rotation steps, each row followed by its count of steps:
The counts run from 0 to 395.
[ -2   2   3  12  -5  -3   0   1   4 -11  -5 -13   7 -17  -9  11  -7  18
   9  -9   0  12  -9 -25   4  -1  21   0 -15   4  -9  -7  -2   4   2   5
  15   2  -1  13  -3  13 -16 -10  -2  -8  -2 -12 -12   5  -1 -10  -6 -19
  -1 -33  10   0   7   2 -10 -18  -9 -17  -4 -17   8  17  13 -14  -9  -9] : 115
[  6  -7  -8   8 -14 -11  11  -3   1  -6 -10 -15   5   2   7   5  -1  23
  15 -18   6   4   1 -23  11  -8  12   2  -5  24 -11  -2   6  -9  -5   3
   7   3   0   6  -2  11 -15  -2  14   3   0  -7 -27  17 -10 -13  -1 -18
  -4 -24   2  13  18   9   7  -7 -12 -16   1  -9  -1  17   5  -8  -5 -14] : 220
[ -5  -7   4  -2 -19 -18  10  -8   4  -4  -5 -11  -4 -15  -8  -4   0  20
  17  -9   9   3  -4 -15   1  -7  12  -9 -16   4   0   2 -10  -3   1   9
   8   1  -8   9  -2  17 -17  -2   4  -6   2  -6 -22   4   3 -14  -7 -20
   1 -26  15   0  12  10  -2 -14 -15  -8  -2  -9   3  25   5 -11 -10 -20] : 389
[  1 -11  -5  23   1 -19  -1 -10   0   0 -10 -10  -4  -8  14   2   0  14
  18  -7  -3   6   2 -26   4  -2  11   0 -14  20  -5  -4  -3  -5  -6   6
  12   1   7   4  -7  11 -17  -4   8   2   1  -7 -26   6  -2  -3   7 -22
   1 -24  10   7   1  11   1 -18 -15 -11  14 -14   2  14  13 -10 -15 -14] : 328
[  6  17  10   7   2  -9  -1   9  -9  -6 -11  -7  -8   3  -3   2  -2  17
  18  -7 -11   7  -4 -26  -6   1  17  -5 -27  -5  -5   0 -16 -24 -12   6
  17   3  -5  18  -6   5  -7   4   6   3  -3  -5 -13  12  -3  -1   2 -21
   8 -27  16  -3   3  -4  -5 -19   4  -6 -10  -6  -1   9  12  -3 -14  -6] : 250
[  6   3  -2  17  -5  -6  10  -1  -1 -11  -9  -3   5 -11  -5   3  -1  18
   6 -14   5  13  -2 -23   4  -2  21   8 -15  13  -6  -1  -5   0   0  -2
  13   6  -3  21  -9  14 -14 -10   0  -3   5 -12 -23  11  -3 -21  -7 -20
   3 -32  12   3   2   3  -1 -16  -5 -13   3 -12   5  21   5 -14  -4 -11] : 212
[  3  12   3  11   9  -4  -5  11  -8   3 -12 -13   1   7  18   7 -10  15
  17  -5 -10   1  -1 -32  -1   3   9  -2 -18  15 -14  -4   0 -18  -6   8
  16  10   0   6  -3   5  -2   2   7  11 -11  -8 -13  13  -6   6   5 -18
  -1 -29   6  14  10   7  -1 -17  -7 -11   2 -15 -11   2  18   0 -19  -7] : 258
[  2  -1  -4  12   8 -17  -2  -3  -6   0 -13 -15  -5   7  15   3  -3  15
  22  -7 -11  -1   2 -28  -1   4   8  -8 -15  16  -8  -6  -4 -18  -8   8
  10   9  -2   0  -1   2  -6   0  13   6  -7  -6 -21  12  -4   2   2 -23
   3 -19  13  10   5  13   5 -16 -14 -10   2 -12  -5   9  18  -3 -17 -13] : 194
[  8  -4  -2  12 -13  -1   7  -2   5  -4  -8  -7   6 -10   5  -1  -6  24
   6 -10  10   8   3 -25  15  -4  11   7 -11  12  -5   2  -1  -6  -4  -9
  13  -3   4  20 -11  12 -25  -3  15  -1   3  -7 -19   8  -9 -15   4 -16
  -3 -29  12   6  10   2   4 -17 -13  -2   5 -11  -1  25  -3 -12  -5 -14] : 353
[ -5  -1   6  14  -7 -22  -7  -4  -3   3  -8  -1 -19 -12   3  -4  -1  17
  21   4  -7   7  -2 -23   0   3  10   4 -16  -1   1  -1 -11  -9  -5  13
  16  -6   2   2   0   4 -24   5  10 -10  -7  -4 -14   7   5  -4   3 -16
   9 -20  14  -3   6   1 -10 -21   0 -11   6 -12   1  25   7  -6 -19 -12] : 243
[ -2   6   4  -5  -7  -8   0   5  -3   7  -9 -16   0   7  16  -4  -8  29
  17  -1  -1 -10   1 -30   5   2   4  -5 -14   6  -4   1  -6 -23  -8  11
   9   4  -6   1   1   6  -6  12  20   9 -13  -2 -12   6  -6   2   2  -9
   0 -15  12  16  21   7   5 -15 -18  -3  -7  -9 -18  15   5  -5 -17 -13] : 343
[  3  14  12  -5 -10 -11   9  15 -12  -2  -9  -9   2  -1  -5   6   0  15
  15 -11   0   1  -7 -23  -5  -6  15   8 -19   8 -10   5 -10 -12   4  16
  16   5  -5  14   4  11   1   2  -3  12  -3  -8 -23  15   6 -11 -13 -17
   0 -33   8   8  11   5  -3  -8   4 -18  -5  -5  -4  12   5   1 -17  -5] : 330
[  6  16  10  -7 -12   2   3  21  -4   0  -5 -14   9   1   5  13 -11  23
   9  -7   2   2  -7 -23   6 -10   6   6 -14   8 -13   6  -1 -16   0   4
  15   1   1  15   5  18  -8   8  10  14 -13  -7 -15  13  -6  -9  -4  -6
  -6 -34   0  16  21   2   0 -12  -3 -16  -7 -11  -9  13   3  -2 -11  -4] : 144
[ -3  10   8   3 -12  -4  -3   6   2  -8  -4 -14  -1 -10  -9  13  -5  21
  14  -7  -1  11 -13 -23   3  -4  20   4 -13   2  -9  -8  -1   0   3  10
  15  -3  -1   8   1  11 -18   2   1 -11 -10 -10  -9  12   2 -10  -1 -18
   3 -34   3   2  17  -2 -17 -14   0 -25  -8 -14   7  18  12  -9 -11  -5] : 313
[ -1  -5  -2  12 -12   2   1  -3   7  -4  -9  -8   6 -12   4   2  -2  24
   9  -9   6   7  -4 -30  15  -1  16   9  -6  12  -7  -5   5   3   1   3
  14   2   3  12 -15   5 -17  -3  11 -11  -2 -10 -17   6  -3 -11   9 -18
   2 -23   4  11  18   3  -4 -14 -15 -12   7 -19  -3  23   0 -11 -12 -12] : 6
[  1   9   8  -9 -17  -3   3   6  -1   0 -10 -10  -1   8  -2  -7  -2  27
  18  -6   0   0  -4 -23   0   2  15  -6 -17  -7   0   2 -10 -25 -11   4
  12   5 -13  11  -8   6  -5  10  17   0  -5  -5 -13  11  -2  -4   2 -15
   6 -18  15   9  26   0  -2 -14  -8  -2 -14  -3 -10  21   1  -4 -14 -14] : 165
[ 11  16   3   9 -10   0  -2  16  -4  -6  -7  -8   2  10   6   9  -6  26
  12  -9  -3   8  -2 -30   7   2  14   6 -11   7 -13  -5  -1 -21 -12   1
  16  -2   6  13  -1   1 -13   9  17   2 -14  -7  -8  19  -9  -3  10 -11
   1 -25   1   9  22  -8  -2 -11   5 -17 -10  -9  -7  12   3  -1 -11  -6] : 225
[  1  10  13  -9  -7  -7   0  18 -11   3 -13  -8   0  -8   1  -2  -3  14
  17   1  -5  -2  -4 -22  -9  -4   9  -1 -24  -4  -7   7 -14 -20  -3  10
  20   3  -8  16  -2  18   3   7   6  17  -3  -5 -17   3   5  -1   2 -13
   4 -33  13   9  10   6  -3 -21  -7   0  -1 -10 -11  13   4  -1 -24  -8] : 36
[  4   5   2   0  -7 -14  11   5  -8   1 -13 -12  -2  10  13  -8  -2  22
  16 -10  -2  -6   5 -27   3  -1   8  -3 -18  14  -5   6 -10 -27 -11   4
  11   8  -8   8  -5   6  -2   8  17  15  -4  -3 -26  11  -3  -3   1 -17
   2 -16  18  12  13  10  11 -10 -10   1  -2  -5 -13  14   3   0 -10 -14] : 246
[  1  12  12  -5   0  -5  -5  20  -7   6 -13 -14   6   3  11   9  -8  18
  16  -1  -3  -3  -7 -22  -2  -7   6  -1 -20   7  -8   4  -5 -23  -6  12
  17   3   0  10   1  11   0  12  11  18 -11  -4 -14  10  -3   4   6 -11
  -3 -30   4  16  15   4   0 -14  -8  -8  -2 -13 -13   6   7   3 -23  -8] : 375
[  3  -5   1   2 -18 -19  14  -3   2  -2  -4  -9  -4  -6   4  -2  -5  25
  12  -9  14   2   6 -19  10 -10   5  -2 -13  12  -2  10  -8 -13   0   3
   6  -1  -3  11   5  18 -23   4  13   9   1  -2 -23   8  -4 -16  -9 -10
  -5 -29  14   6   8  11   6 -12 -13  -4   3  -2  -2  29  -2 -12  -4 -14] : 272
[  0  10   6  -4 -13 -12  17   3  -7  -7  -5 -11   3   5  -4  -3   1  26
   9 -18   6  -3  -2 -25   3  -1  17   4 -11  11  -9   3  -2 -12   6  10
   9   9 -16   8   2  12  -3   0   3   3   0 -13 -24  17   2 -17 -16 -17
   2 -24  10  10  18  11   3  -5  -3 -17  -5  -5  -2  22   2  -7 -10 -13] : 362
[  3  17  13  -8 -12   5  -1  16  -3  -6  -9 -14   5   0  -7   6  -4  21
  16  -7  -1   3  -9 -26  -5  -5  14  -3 -24  -3  -8   4  -7 -19  -7   8
  17   3  -7  17  -3  12  -3   8   9   5 -10  -5 -10  11  -1  -6   2 -13
  -2 -29   9   5  20  -7 -12 -14  -1 -10 -16  -7  -6  10   6  -1 -18  -3] : 197
[  0  18  14 -12 -16  -9   5  14  -7  -1  -8 -11  -3   6  -5  -1  -2  26
  16  -7  -1   0  -2 -23  -4   1  12  -1 -22  -6  -7   6 -13 -25  -5  14
  15   3 -10  10   3   9  -6  13  13   5 -10  -3 -13  13  -1  -7  -5  -9
   4 -24  13   6  19   3  -4 -13   1  -9 -16  -2 -10  18   2  -2 -14  -7] : 395
[  8  11   6  10 -18  -1   7  11  -2  -5 -10  -2  -1   2   0  -1   4  27
   9  -8   4  12  -1 -27   9  -1  18  14 -13   0  -3   2  -7 -18  -8   1
  20   0  -2  19 -14   3 -11  10  18   0  -6  -8 -14  11  -4 -10  10 -12
   6 -25   4   6  22  -5  -3 -10   4 -10  -3  -7  -9  24  -8   0 -11  -8] : 128
[  3  11  11  -3 -19  -5   3  14  -3   4  -9  -6   3  -2   3   0   5  20
  15  -3   3   4 -10 -23   3  -8  15  14 -13   5  -9   3  -2 -14  -4  15
  20   1   1  12  -8   7  -5  11  16   2 -11  -8 -16  12   5  -5  11  -9
   5 -26  -3  14  26  -3 -11  -9   2 -18   1 -11 -13  21  -5   3 -22  -6] : 11
[  5   5  -2   6   4  -6   1   3  -5   3 -10 -10  -1   9  18  -2 -15  26
  16  -3  -3  -2   9 -30   5   4   1  -8 -18   8  -4   2  -6 -24 -12  -4
  13   4  -4   9   0   8 -16   9  18   9  -7  -3 -13   9 -11  -1   1 -15
  -3 -19  22   8  10   9   8 -19 -16   5  -3  -7  -8  16   6 -10  -7 -14] : 85
[  8   0   7   1 -13 -26   3   3  -2   0  -4 -12  -6 -10   3   8  -3  16
  18  -5   3   9   1 -15   0 -15   1  -5 -21   7  -6   8 -14 -12  -3   5
  10  -6   9   9  13  21 -22   5  10  12  -2   4 -24   9  -5 -10  -5 -16
  -5 -35  14   1   1   8   0 -18   1 -12   2  -3   5  18   8  -1  -9  -8] : 304
[  4  -2   4  -3 -23  -7   0   5   9  -6  -9 -18   4 -12  -5  12  -4  18
  19 -10   7   9 -12 -16   3 -20  13  -4 -13  11  -9  -1  -2  -6  -5   7
  12  -3   6  13  -5  15 -11   2  12   1  -5  -3 -19   8  -4  -6   5 -18
  -8 -32   0  11  20  -2  -9 -12  -5 -18  -9 -12   0  10   9  -1 -14  -7] : 107
[  4   1   6  17   1  -6 -11   5  -5   5 -13  -7  -5  -7  13   2  -5  11
  21   5 -10   6  -2 -27   1  -1   5   5 -18   3  -7   0 -10 -16 -14   5
  22  -1  10  12  -8   5 -15   7  15   6  -9  -3 -14   7  -3   6  18 -15
   7 -26  11   7   5   0  -3 -26  -5  -3   9 -16  -7  13   7   0 -21  -5] : 295
[  1   5   8  -3  -7   3  -2  13  -3   4 -15 -15   8  -4   7  -1  -3  16
  15  -4  -3  -8  -8 -24  -2  -7  12   2 -15  12  -6   2  -2 -14  -2  14
  18  10  -5  11 -12  13   9   4  10  11  -5 -11 -19   3   2   2   6 -15
   0 -28   4  17  20   5  -1 -15 -17  -5   2 -18 -16   8   6   0 -24 -10] : 177
